In the rows, zero is written as 128.
Named turns come first, each shown by rows before and after it. Which turns, in which order, take the first row of each pair that follows to the second? Write the first one first, as in the answered first pair.
W:
[151 114 142 131 127 114 132 123 110 150 141 135] => [146 121 136 136 114 106 127 104 129 138 146 130]
[180  99 122 128 123  53  78  84 104  78 130 162] => [127 162 114 121  75 106 112  60 210 112 144  94]
[151 113 149 126 177 132 112 153  55 153 117 167] => [147 124 125 159 125  78  77  80  95  92 144 148]
N:
[162 121 124 117 125 120 113 115 126 107 111 173] => [164 106 116 117 116 124 124 136 138 119 118 171]
[142  73 111 126 109 116 105 147 111 108 149 169] => [132  73 115 115 113 147 127 177 119 139 147 159]
[105  77 110 172  97  97 109 143 105  87 159 141] => [ 94  69 107 161  97 128 139 180 122 123 158 133]
[121 124 132 124  49 179 141 142 150 154 126 115] => [114 151 151 119  64 194 130 119 132 144 116 112]
Z:
[140 190 180  90 165 148 120  73 129 130 109 129] => [178 137 167  69 170 148 147 151 136 175 112 150]
[161 137 134  66 158 145 115 104 108 133 103 176] => [172 130 109  60 121 141 130 112 177 149 122 155]
[121 172 137  86 122 168 135 133 177 161 147 111] => [108 185 164  94 155 175 119 112 113 139 128 127]
[114 128 135 121 130 128 140 148 127 135 124 130] => [107 137 134 123 123 128 139 132 140 128 128 121]
A:
[104  84 116 161  84  90  94 122 140  71 184 111] => [127  53 112 148  94  94 110 170 133  94 182 128]
[ 76 127 131 185 118 140 136 113 116  98 150 106] => [ 89  94 128 189 127 128 136 135  90  99 150 125]
[ 80 115 105 189 107 138 112 157  78 118 124 123] => [ 85 109 100 176 108 149 128 181  87 139 122 125]
Now pairs of rows:
(two turns a pair)
[ 94 161 188 101 183 205 159 160  69 149 107 142] => [136 131 187 107 191 161 132 151  32 118 110 175] => N A
[154 150 143  99 130 129 127 152 173 151 112 138] => [162 150 157  98 149 119 112 141 138 137 103 153] => N W
[103 145 131 112 125 176 167 136 179 171 123  86] => [115 123 145 107 162 183 172 171 122 180 108 116] => Z Z
[141 128  81 130 127 110 133 125 160 144 163 138] => [150 115  96 127 156 117 135 143 110 147 151 163] => Z Z
[150 109 116 155 119 117 136 149 134 123 149 137] => [136 127 123 144 119 148 151 154 148 144 143 117] => W N
[133 182 162 104 136 133 111 101 103 136 102 138] => [180 118 130 103 120  90 114 150 114 142 116 163] => N Z
[161 133 147 113 145 106 103 109 120  99 131 134] => [150 138 128 116 113 107 116 108 169 106 142 107] => W N
[168 110 111 120 153  92 103 140  96 105 122 168] => [154 115  90 106 118 120 139 167 182 148 136 131] => Z N
[ 35 109 137 151 144 176 152 124  81 112 120 134] => [ 40 122 140 125 148 200 169 141 106 140 115 128] => Z N
[127 103 130 132 150 152 145 180 108 166 121 139] => [139  80 114 152 134 112 128 172 106 143 134 147] => W N
[119  95  96 205  92  57  85  80 122  53 166 114] => [ 64 149 167 179 185 175 121 120  26 110 114 121] => W Z
[103 134 127 126 127 168 142 138 132 152 140 116] => [125 114 130 128 149 144 125 138  83 133 129 143] => W N
[123  91 103 156 119 148 120 129 144 142 159 163] => [118  92 111 161 135 151 114 119 110 134 152 175] => Z Z
[109 136 126 104 121 154 134 109 133 151 127  95] => [124 117 135 113 145 137 116 111  78 130 119 125] => Z W
[113 185 147  84 142 180 154 125 152 168 132 102] => [144 173 138 112 127  96  93  53 130  86 142 125] => N N
[107 176 139 103 121 131 125 113 123 107 112  98] => [149 109 117  98 119 106 132 181 115 130 122 127] => A Z
[139 162 151  88 148 135 133 122 145 144 129 115] => [151 152 155  89 160 126 127 126 129 140 125 131] => W A
[ 76 125 105 174  69 121 136 110 151  95 148  94] => [ 52 151 140 155 113 179 158 136 112 130 123  97] => W Z
[119 156 154  97 149 171 154 122 120 142  93 138] => [156 111 141 104 151 131 138 144  94 134  96 169] => Z W
[162 102 148 107 155 123 106 127  96 137 114 149] => [139 142 138 100 117 143 119  99 172 147 129 100] => A Z
[161  99 116 111 123 100 138 148 124 141 124 144] => [138 135 140 100 146 142 149 145 115 158 106 135] => N N
